In the rows, zero is written as 100.
Each named move below is a turn or a mirror, shown by a few rows before and after it. Which moves, in which order, take the first row of each later pair to the second? The first pair is answered.
move Q156:
139  123  103  127  85  102  129  118  121  105  113  114  140  136  91  144  116  99  108  79  105  109  ->  99  104  136  114  88  107  100  123  101  79  79  144  101  130  103  139  104  136  66  78  122  98
107  127  103  93  112  87  94  97  97  99  111  78  121  89  98  101  99  95  113  107  94  113  ->  89  119  118  87  114  88  81  100  86  86  94  93  100  86  104  99  94  113  93  106  101  108
95  98  86  82  122  83  95  96  92  82  106  72  86  98  118  67  81  95  97  104  104  107  ->  101  100  81  84  121  83  99  95  96  85  109  70  90  97  118  69  82  91  105  103  102  108
move Q967:
108  132  107  100  68  92  96  107  111  146  87  104  118  91  108  121  123  88  125  100  84  104  ->  129  126  89  103  71  98  117  100  125  131  110  110  119  95  105  116  119  78  130  92  87  98
70  103  140  137  87  100  61  113  73  121  58  131  95  95  118  136  129  150  110  70  100  103  ->  134  84  79  153  94  118  126  86  113  78  135  153  98  115  113  122  114  118  128  46  109  87
111  92  98  100  100  106  97  88  97  98  102  100  105  101  86  101  93  76  111  103  95  102  ->  99  97  107  98  98  101  86  92  91  105  87  95  105  99  87  104  97  83  107  106  93  106
move Q240:
88  108  104  79  119  97  80  110  97  105  82  80  82  102  108  61  81  100  76  124  114  104  ->  88  97  139  104  100  99  75  122  83  103  71  119  91  97  114  110  111  125  93  100  104  83
81  83  126  97  91  96  98  115  90  88  103  125  102  89  118  119  107  121  98  87  92  87  ->  111  88  96  105  92  98  124  105  108  89  135  117  117  98  112  116  105  97  118  84  89  88
126  87  123  126  82  110  126  105  104  105  113  72  94  121  85  124  115  128  128  112  85  85  ->  126  95  100  107  95  109  130  96  114  107  121  47  88  125  82  94  94  111  114  131  91  99
107  113  83  94  105  107  99  114  107  133  114  73  118  101  89  88  80  69  120  114  87  113  ->  77  110  106  84  108  104  73  122  90  133  84  78  101  95  94  84  77  88  98  121  91  114
move Q655:
96  113  120  85  112  96  75  105  113  118  88  47  119  112  92  80  103  100  117  130  118  119  ->  119  108  100  90  115  102  96  95  126  107  114  51  122  118  89  73  99  87  124  126  119  116
70  96  91  108  77  103  90  91  95  126  105  91  105  106  82  105  101  86  113  86  89  111  ->  76  96  87  108  78  103  94  89  98  126  109  91  106  108  81  104  101  83  114  86  88  110
106  104  109  109  83  101  77  109  102  117  110  109  117  98  87  109  132  78  135  116  77  89  ->  104  106  111  108  82  100  73  110  102  119  110  106  117  97  86  109  132  78  134  120  77  91
106  106  81  96  99  103  106  96  110  106  117  78  106  100  92  94  97  86  110  104  100  113  ->  115  99  82  104  96  106  114  96  114  96  122  96  104  101  93  103  101  88  114  94  101  105
move Q794:
124  81  85  95  89  104  111  84  111  88  135  129  113  113  96  118  105  95  112  87  91  88  ->  80  101  118  82  86  86  70  102  85  128  85  99  118  100  98  121  115  108  104  109  80  107
129  96  76  117  93  111  127  87  108  89  131  111  106  108  94  103  96  92  122  88  94  96  ->  88  113  119  111  84  95  83  107  78  124  76  95  111  94  97  123  115  115  118  100  82  104
81  100  119  97  100  110  96  109  85  94  82  103  88  88  97  98  118  104  72  100  113  107  ->  96  99  96  92  108  113  113  98  98  84  103  96  84  94  95  79  103  89  69  103  118  110
Pairs:
(two moves a pair)
105  83  105  126  93  113  111  100  106  76  119  142  87  104  111  117  109  104  93  67  99  81  ->  118  104  96  130  88  102  115  105  110  113  122  110  120  103  102  128  123  84  123  75  82  96 -> Q655 Q156
80  108  104  88  100  105  81  103  105  112  89  85  103  118  110  94  78  95  91  118  108  109  ->  87  104  95  86  103  109  87  98  110  102  98  87  98  120  108  86  73  92  89  115  112  107 -> Q655 Q156
107  89  88  138  112  121  116  95  90  60  119  134  126  108  88  106  97  103  79  99  117  115  ->  85  91  92  121  120  118  100  94  84  59  102  122  110  105  92  88  82  109  58  113  122  122 -> Q240 Q240
128  91  64  113  105  102  124  87  119  71  124  107  93  109  92  89  90  89  92  91  120  89  ->  98  112  68  91  112  89  97  90  110  101  94  64  95  104  89  69  82  84  80  120  117  113 -> Q794 Q794
124  112  87  59  110  94  119  74  99  111  118  103  108  101  111  55  85  69  97  118  117  102  ->  94  95  137  71  97  97  92  88  71  96  81  148  89  91  123  85  100  115  80  101  120  82 -> Q156 Q240
112  114  116  102  96  88  103  108  91  127  116  103  80  96  111  132  78  95  87  125  92  135  ->  119  114  116  107  94  88  108  107  93  126  120  107  84  96  111  137  83  93  93  120  90  132 -> Q240 Q240
105  84  129  122  86  92  97  106  82  99  66  123  99  78  102  125  146  119  108  72  82  96  ->  124  70  111  126  90  101  117  96  94  74  93  138  91  84  101  119  135  113  107  62  88  88 -> Q967 Q156
127  98  78  97  92  106  114  118  103  100  104  102  121  84  101  110  83  91  111  97  114  113  ->  110  87  92  91  93  108  102  120  95  82  90  118  100  82  108  107  75  109  88  94  123  106 -> Q156 Q967
111  95  89  104  122  71  126  124  122  71  126  112  81  106  96  93  123  100  111  101  87  85  ->  76  99  115  92  121  64  94  136  103  85  89  102  71  96  101  95  125  117  95  114  88  92 -> Q156 Q794
87  96  106  88  101  106  70  103  84  106  94  98  91  93  106  94  89  109  76  110  103  98  ->  94  99  116  96  91  105  69  107  80  117  91  101  106  92  106  114  105  112  92  103  93  96 -> Q240 Q655
140  102  88  103  109  108  134  93  121  103  119  103  100  105  100  116  90  89  109  107  105  103  ->  94  98  124  87  111  104  93  104  96  101  72  109  74  93  110  111  85  118  77  117  112  104 -> Q240 Q240
127  105  85  119  92  94  121  101  113  106  134  102  128  108  94  115  115  92  136  85  87  99  ->  102  125  93  102  95  81  97  107  102  135  105  65  131  100  92  104  113  91  127  110  83  118 -> Q794 Q240
104  126  122  105  114  103  102  118  73  91  101  148  110  105  100  127  102  125  102  83  103  107  ->  86  143  118  86  122  93  85  119  70  116  84  109  112  103  97  105  92  115  94  108  101  129 -> Q655 Q655
90  120  67  97  87  82  86  118  109  111  102  98  92  102  90  92  108  85  126  95  76  102  ->  95  114  57  93  89  85  92  114  115  100  111  101  84  106  87  83  100  83  122  93  82  101 -> Q240 Q967
117  92  79  106  102  98  121  93  114  90  117  108  110  107  104  95  94  93  110  100  95  98  ->  102  104  80  93  106  90  106  94  108  109  102  82  110  103  103  82  89  90  102  118  94  112 -> Q794 Q794
91  94  103  131  94  118  103  89  107  85  122  96  101  102  117  113  79  121  101  96  108  106  ->  95  101  100  133  91  115  105  91  108  97  125  88  112  101  114  119  84  115  113  97  101  109 -> Q655 Q156
73  82  119  84  83  72  63  113  81  121  93  119  106  91  69  126  117  73  67  87  107  95  ->  84  93  88  71  94  68  74  102  95  130  111  87  111  97  63  97  102  46  69  104  107  110 -> Q655 Q655
88  86  92  77  111  129  105  83  112  97  89  94  91  111  84  79  106  97  116  133  92  67  ->  83  80  100  79  109  129  100  86  108  92  83  103  86  110  86  86  108  105  112  129  92  62 -> Q655 Q240
97  102  112  120  98  91  101  128  93  125  112  125  103  65  64  157  119  94  92  91  99  100  ->  109  113  91  116  103  87  112  123  104  136  125  101  114  67  57  144  113  73  101  102  95  112 -> Q655 Q240
71  84  127  98  81  115  92  135  120  150  78  93  83  108  137  104  138  102  76  118  55  76  ->  72  87  100  81  95  116  98  125  131  148  89  68  75  113  135  69  113  84  63  135  62  89 -> Q794 Q967
112  92  102  81  96  99  91  82  89  107  78  66  91  82  100  94  74  105  88  118  102  115  ->  122  83  93  84  98  106  102  77  97  88  92  79  83  86  101  88  67  104  83  111  108  108 -> Q967 Q156
91  98  109  106  93  100  84  108  90  102  82  109  96  93  103  113  116  110  100  99  98  100  ->  110  87  95  109  95  107  103  99  101  82  106  121  91  100  104  105  109  104  100  89  104  92 -> Q967 Q156
76  106  91  79  97  95  101  98  130  80  88  101  68  94  125  89  92  93  81  105  116  83  ->  107  114  84  102  84  95  123  102  140  98  109  98  105  97  118  119  117  78  124  93  97  81 -> Q240 Q156
106  95  106  102  96  108  105  106  102  98  108  117  107  98  102  110  113  112  114  92  101  94  ->  96  91  103  89  102  108  99  102  102  86  104  115  90  98  105  90  97  114  91  100  109  98 -> Q240 Q156
114  94  107  115  92  102  108  101  106  95  100  109  108  101  105  124  114  103  120  85  95  90  ->  108  110  90  97  104  94  103  96  111  115  98  70  108  102  100  94  97  84  112  110  97  111 -> Q794 Q655
93  86  117  92  113  95  107  99  96  80  102  104  84  101  115  77  71  110  76  101  111  106  ->  84  88  136  98  104  91  95  109  85  92  85  109  90  96  118  96  87  121  81  97  104  102 -> Q240 Q655
89  122  103  91  97  102  90  110  92  105  80  109  89  102  114  79  113  107  95  89  74  101  ->  96  128  90  89  101  99  97  106  98  113  89  95  96  103  112  71  111  95  101  95  72  107 -> Q655 Q156
111  108  93  92  106  82  136  97  107  119  118  106  112  106  99  69  101  69  116  101  92  127  ->  93  87  109  83  112  89  124  96  98  85  108  136  79  104  107  60  87  94  84  92  108  113 -> Q156 Q967
126  106  87  109  99  91  114  100  119  112  120  89  126  103  93  116  117  83  125  91  81  109  ->  117  84  109  117  95  102  108  103  108  80  112  132  105  102  102  129  119  111  109  72  89  88 -> Q156 Q240
81  118  124  75  107  117  94  98  89  100  69  109  87  81  99  98  104  139  108  96  120  101  ->  109  119  83  69  119  121  123  81  114  93  107  92  90  92  92  73  84  109  114  102  126  108 -> Q794 Q156
124  88  81  115  116  124  116  81  99  69  111  106  82  102  104  89  75  92  110  94  93  87  ->  110  80  101  117  111  125  105  86  88  64  94  121  74  99  109  99  79  109  103  89  96  81 -> Q156 Q655
98  115  136  86  90  98  83  124  97  110  85  95  110  95  90  122  131  102  101  123  101  90  ->  105  121  126  86  92  95  89  121  101  117  93  84  118  95  85  120  130  93  108  126  96  95 -> Q655 Q240
94  94  113  105  100  99  108  100  97  92  89  128  99  105  109  117  126  124  106  73  104  87  ->  92  89  102  97  108  102  110  93  101  76  95  130  84  109  110  98  109  121  91  75  112  88 -> Q240 Q156
131  95  111  138  90  100  118  107  104  94  117  122  137  119  93  143  136  105  135  71  80  85  ->  136  115  67  106  111  92  126  91  125  112  132  63  136  125  84  90  103  67  128  106  85  118 -> Q794 Q967
100  75  84  105  119  79  123  77  103  99  128  97  110  105  109  131  99  80  121  87  103  98  ->  74  74  85  81  131  78  104  74  97  94  110  84  87  102  112  104  79  87  92  103  115  108 -> Q240 Q156
78  97  125  76  118  110  86  97  92  128  97  89  86  98  85  96  93  129  83  117  91  89  ->  88  85  134  91  111  117  94  98  91  115  103  115  88  99  87  113  104  138  92  99  91  73 -> Q794 Q794
151  131  100  130  93  112  115  104  110  102  123  152  111  95  80  127  106  98  134  64  102  79  ->  89  139  97  72  123  101  71  98  97  105  81  105  63  91  86  55  55  102  65  115  125  112 -> Q240 Q240
81  115  121  98  101  95  87  116  90  116  77  98  104  91  100  102  106  108  100  99  91  98  ->  99  121  90  92  109  96  104  106  105  118  99  77  109  98  94  81  92  84  104  109  93  108 -> Q655 Q655
130  79  74  127  107  116  124  100  119  82  136  121  79  111  97  94  101  90  118  90  121  88  ->  102  111  110  128  92  93  89  123  93  142  91  86  112  99  96  125  135  98  141  107  95  106 -> Q794 Q156
107  111  75  86  105  108  114  99  107  116  94  77  100  101  105  90  95  96  98  116  90  104  ->  114  107  71  91  106  110  122  98  110  110  102  84  100  105  104  93  98  95  100  111  91  100 -> Q967 Q655
